One turning vector, and how many ticks it has turned:
The counts run from 0 to 537.
[101  91 103 139 157 140 168 116 145 176 131 139 135 120 136 136 126 124
 120 135 117 116 161 141 139 158 127 102 117 177 118 134 161 163 151 146
 108 120 113  91 109 195  61 154 101 106 177 142 131  93 154 180 124 139
 106 146 169 113 168  69 105  97 156 118 156 134 131 101]  80
[107 111 165 118  84 111 167 115  86 120 188 145 123 138 125 120 157 161
 150  78  88 130 167 110 112 134 106 179 110 117 147 125 134 114 143 113
 126 179 147 141 149 118 133  97 126  87 111 124  96 131 119 134 120 109
 114 169  78 137  79 144  71 118 136 131 128 103 141 125]  135
[104  85 130 105 137 146 123 123 103 132 182 169 121 163  93 124 116 137
 165 107 110  98 162 132 107 152 120 155 100 136 140 131 101 136 126 147
 133 167 114 175 116 160  78 138 110  90 166 142 109 122 127 167 105 138
  69 144 114 131 138  85  78 130 136 107 132  75 130  94]  309
[142 128 162 163  96 128 209 113 139 148 135 161 134 107 133 128 180 137
 151 101  75 131 169 119 148 108 107 143  98 139 138 101 151 109 164 140
 110 148 154  79 141 120 174  80 116  88  83 167 154 114 115 143 108  92
 139 186 102 117  99 171 118 165 131 128 123 146 127 134]  433
[ 80 117 143 137 140 195 122 141 128 151 131 157 116 119  86 123 144 127
 145 128 115 149 180  99  97 139 116 117 133 137 116 131 150 181 116 171
 111 149  86 100 126 170 122 101  76 101 173 155 122 125 150 144  79 153
 155 135 134 124 158 119 125 136 157 157 166  97 110 127]  101
[151  98 169 141  92 146 157 111 114 119 132 184 134 154 135 101 172 126
 147  87 104 122 103 159 134 126  69 153  98 119 105 162  80  95 175 156
 116 159 162 124 140 138 120 108 148 119  99 184 143 152 130 156 136 134
 119 170 128 133 106 134 118 115 128 152 105 112 143 161]  204
[ 98 117 113 103 124 156 101 101 151 174 135 183 131 141  93 125 131 153
 166 128 132 122 147 135 103 137 139 162 155 166 135 170 139 147 108 165
 135 136 108 162 139 179 101 140  77 160 171 172 152 110 119 144  81 128
  79  98 151 110 163  71 124 117 132 119 150 100 142 105]  478
[155 105 129 145  79 103 178  66 149 161 123 181 126 132 157 116 138 125
 149 116 146 158 163 114 174 148 139 126 135 169 124 108 178 120 184 107
 136 111 128 128 125 165 121 120  82 101  93 181 162 140 102 151  99 139
  97 145 149 135 117  94  94  94 123 101 125 162 129 125]  48
[ 96 106 158 126 106 157 104  74 175 128 128 124 108  86 123 159 173 161
 106 136 135 158 136 117 145 120 111 119 108 128  95 119 159 179 160 144
 102 109 130  95 171 173 136 107  96  88 144 164 112 152 125 139 118 134
 162 115 130 123  81 155 166 138 127 146 132 154  88 131]  191
[153 127 158 158 102 133 170 100 134  86 132 172 118 152  82 103 158 108
 125 146  71 138 148 119 134 114 107 111  93 129 156 120 107 122 151 174
 130 161 157 121 126 135 175 126 113 125 117 177 203  96 142 128 135  90
 117 114 111 145  89 166 154 182 129 163 113 107 100 139]  30
[123  78 133 110 126 111 152 105 100 116 160 135 142 145 126 131 136 112
 122 111 102 126 122 174 153 141  81 134  87 154 101 165  82 120 172 143
 128 143 156 137 132 158  81 171 133 107 153 148 127 120 162 168 168 145
  68 165 148 135 127 109 115  66 129 130 117 124 119 125]  377
[127  80 128 145  75 126 155  63 144 133  94 123 123 136 136 115 119 125
  81 107 113 164 141 112 125 140 105 147 143 131 103 153 196 153 167 146
 109 136 167  93 144 145 134 120 112 161  87 188 132 145 142 111 133  98
 131 130 125 124  88 100 144  61 117 136 141 119 153 139]  353
[120 120 103 129 136 165  96 104 153 144 135 111 139 131 139 123 103 153
  81  86 113 119 117 103 101 161 139  91 149 112 168 130 172 149 109 167
  93 145 171 118 117 212 109 114  90 133 141 167 112 120 139 155 137 113
 130  96 138 131 100  72 111 135 140 128 137 102 170 102]  321
[108 115 133 138 144 109 144 100 115 118 139 136  94 116 146 121 157 184
 109 147  81  58 147  88 108 139 103 137  98 150 114 174 137 116 142 181
 124 169 183  92 150 126  88 118 162  97 110 129 130 135 131 158 136  80
 156 147 136 137  95 131 135 125 153 162 127 100 181 133]  292
[103 132 142 144 154 149 160 118 107 112 108 180  85 126  53 112 182 117
 148 132  75 125 187  94  81 138 122 151 105 132 133 125 121 163 136 164
 124 165 131 109 134 113 111 120 113 123 153 114 134 104 137 150 109 133
 127 103 123 123 118 142 139 167 177 161 152  84 113 137]  98
[111 103 152 130 121  96 157  86  93 110 144 149 122 153 126 115 173 133
 137  95 128 135 152 106 130 139 120 118 107 126 148 116 142 132 184 126
 141 149 121 147 127 137 106 107 106  66 131 101 129 205  83 155 105 161
  78 137 112 113  59  70 119 114 151 117 113  89 123 151]  513
[105 145 156 139 107 124 144  95 156 121 162 140 116 113 127 152 181 162
 137 152  99 112 162  95 162 123 124 110 102 118 148  87 141 149 162 152
 114 134 145  89 165 157 177  85  99  59 141 160 131 117 119 143 102 119
 146 152 113 133  93 174 144 179 117 144 118 148 100 140]  428
[112 163 133 106 146 159  91 113 123 104 114 192  84 131  95  99 154 148
 145 124 100 106 144  99  72 155 130 158 134 117 150 173 122 144  98 186
 119 157 179 138 135 150  98 122 109 152 131 168 134  97 137 152 108 116
 122  80 138 161 115 137 121 157 173 150 139  94 145 125]  94
[103 116 106 162 125 137 158 129  89 147 107 139 126 107 140  98 155 144
  99 108 110 106 156  81 104 193  88  89 152 174  94 165 153 117 131 145
 130 174 128  70 123 159  82 117 108 136 114 138 125 152 140 162 132  99
 176 129 158 135 127 121 135 124 161 159 164 109 174 107]  295
[102  99 147 154 128 162 145 125 154 106 118 153 104  71  59 160 153 128
 118 134  83 132 171 140 132 145  98 150  91 144 108 105 113 159 138 116
  93 157 120 107 142 156 114 148 100 127 168 142  95  79 155 159 144 124
 143 118 129 112 104 174 135 178 135 137 138 137  80  83]  396
[102  80 137 135 128 117 142  93 158 147 151  97 146 114 145 159 136 146
  71 122  92  97 107 171 146 135  75 140 104 151  96 177 132 129 158 141
  93 138 165 108 143 177 101 149 133 143 183 151 107 121 133 155 162 124
 131 153 145  83 123 100 153  72 125 122 132 140 151 120]  380
[134 107 110 119 114 129 146  76 129 177 115 166 114 102 174 107 151 157
 151  91 137 126 155 101 127 154 137 137 132 160 108 134 194 122 155 133
 146 120 152 117 144 157  77 120 112  87  78 167 139 141 105 161  83 124
 105 144 145 137 108  96 100  84 154 103 138 128 166 118]  284
[ 88 108 159 136  78 140 137 118 124 143 169 124 127 100 145 141 136 188
 125  93  99 127 187  87 124 141  96 148 131 115 119 128 173 141 120 117
 122 168 117 131 153 157 147  73  93 103 114 156  80 137 124 118  93 103
 157 161  95 121 113 140  83 116 116 117 144 121 146 107]  133
[103  89 153 177  98 107 128  84 165 143 138 130 138 131 151 142 160 152
 109 130 116  72 108 142 164 149  73 139 132 146 106 142 113 126 156 146
  97 150 127 114 150 172 153 114 122 127 164 166 114 182  83 137 100 138
 147 166 140  50 118  92 170 118 102 109 114 128 140 131]  212
[118 129 119 143 146 122 137  92 149 116 127 111 114 121 112 140 146 137
  67  95  66 108 150 100  78 140 125 121 123 103 185 128 183 139 117 155
  95 157 188 120 123 157 132 116 104 136 135 126 119 108 112 148 145  89
 126  90 116 102  55 107 139 166 144 122 134  99 163 101]  323
[109 130 134 176 111 123 174 131 148 170 146 151 174 121  99 138 146 113
 111 132  76 115 160 145 138 145 102 111 137 161 146 130 115 119 117 132
  99 164  97 113 114 194 177 123  80 170 173 162 162  90 121 139 123 112
 116 136 136  73 153 117 136 171 121 119 149 144 120  92]  238
[ 83 117 157 147 134  94 155 122 130 149 169 160 125 102 102 152 155 164
 151 160  76  90 202 133 130 140 100 162 107 183 111 165 124 136 120 107
 139 166 101 150 138 148 122 129 109 113 178 132 134  96 116 154  95 119
 107 153 119 102 154 143 111 127 134 103 148 129 105  94]  71
[109  79 149 122 130  93 181 104 106 122 156 123 138 125 113 141 138 123
 117 113  79 129 145 178 146 128  81 153  65 158  89 162  93 124 178 124
 119 155 152 132 135 134  98 162 142  97 155 129 129 109 152 157 173 125
  70 180 138 106 114 120 126  94 122 128 122 127 117 117]  376
[109 114 131 109 131 194  95  87 165 171 126 146 110 113 129 123 158 168
 116 115 149 143 133  95 105 121 155  94 130 152 145 132 198 170 133 172
 101 102 148  99 143 180  73 110  98  92 140 156 126 113 137 166 116 125
 160 110 152 146 120  96 119 124 156 145 159 129 137 122]  489
[114 108 186 108  96 107 148 109 118 112 180 148 120 116 128 133 162 169
 136  86  83 134 148 165 143 122  88 193  85 138 112 162 109 107 141 110
 122 154 163 154 164 128 111 122 138  90 132 139 100 115 128 149 137 128
  90 178  98 131 102 159  96  90 125 114 113 133 121 124]  371
[114 120 105 100 163 136 116  98 121 107 174 107 131 163 112 133 131 138
  87 124  99  98 117 105 111 149 135  85  99 103 178 119 139 151 132 182
 112 155 184 133 112 187 105 147 104  90 161 122 136 107 138 169 149 125
  80 111 133 138  81  72 113 149 137 134 118  90 139 121]  319
[102  95 147 121  91 190 124 138 139 134 135 145 121 102 105 140 157 159
  98  85 103 172 137 127 110 131 122 161 150 154 137 145 140 148 136 137
  77 126 141 112 152 144 105 129 106 154 166 145  62  74 158 158 158 117
 174 145 127 148 109 139  86  98 131 154 168 141 121 101]  164
[ 89 104 134  92 108 138 112 113 122  87 177 122  95 105  65 166 140 160
 115 144  83 132 153 115 116 130 124 159  96 147 144 146 121 154 147 144
 122 144 154 142 161 140 121 157 111 126 183 120  79  71 161 152 152 110
 113 109 109 156  94 162 122 130 124 149 138 112  85  97]  161
[ 85 107 103 101 118  76 146  80 122 113 176  79 149 131 118 162 118 148
  76 135  81  99 139 123 136 150 108 113 121 140 142 155 135 145 143 137
 130 164 160 127 140 173 159 166 103 142 177 105 111 132 134 129 149 102
  77 126 127  79  84  89 160 109 111 115 128 112 141  97]  150
[ 97  96 171 109 112 142 109 100 100 117 160 159 113 183 105 109 159 148
 158 122 119 108 126 113 110 118 108 125 111 123 135 169 121 155 154 186
 139 161 106 152 138 138 115  87 119  85 156 135 131 194 105 138  87 154
 114 137 115 115 112  87 125 109 142 149 119  59 125 171]  508
[103 108 166 181  89 115 198 112 146 154 122 156 133 139 106 134 179 113
 130 141  94 143 164 111 154 123 102 118 136 166 133 123 149 152 178 137
 113 143  82 101 123 125 178  97  94 127 161 145 157 154 103 123 106 145
 143 149 125  82 131 108 158 124 125 137 146 142  88 149]  39
[102 125 171 120 122 142 111 129 142 109 159 162 147 141  91 126 161 154
 123 107  81  99 107 165 115 129  92 147 110 123 157 179  63  92 111 153
 109 175 144 173 145 183 144 129 125 143 167 154 133 118 105 165 137 122
  95 127 115  98  95 134 134 173 125 120 114 102 125 105]  4
[ 95 124 117 120  99  88 138  85 134 104 132 113 117 104  97 148 143 176
  78 113  85 123 151 115 112 163 114 181 146 145 150 139 160 130 146 107
 119 153 179 138 151 149 142 150 100 183 154 116  80  97 105 132 138  92
 110  94 112  99  53 118 136 122 127 106 133 121 147  85]  155
[119 103 183 157 114 158 149 113 116 151 108 148 114 136 106 104 160 149
 120 103  65 133 158 119  63 100  98 167 107 136 117 170 164 140 115 161
 123 178 134 114 128 118 130  84 128 125 115 155 175 147 114 127 116  82
 155 124 100  94  99 134 143 142 154 141 149  90 156 135]  501
[ 87 134 171 105  85  87 155 105  77  92 178 148 127 102 123 128 183 155
 131 114  94 166 171 126 144 143  82 127 109 141 113 153 104 117 168 101
 154 162 129 154 165 146 141 126  97 101 131 121 112 134 132 129 128 134
  95 146 110 158  67 163 119 124 135 136 119 135  95 122]  366
[107  98 143 123 133  95 149  84 150 119 150 112 124 129 137 149 159 143
  76 124  85  84  98 156 136 140  84 158 105 143 122 167 111 118 164 147
  84 139 184 121 148 153 104 158 164 144 184 123 108 121 116 171 156 129
 103 148 144  86  97 101 152  91 134 121 119 129 159 131]  381
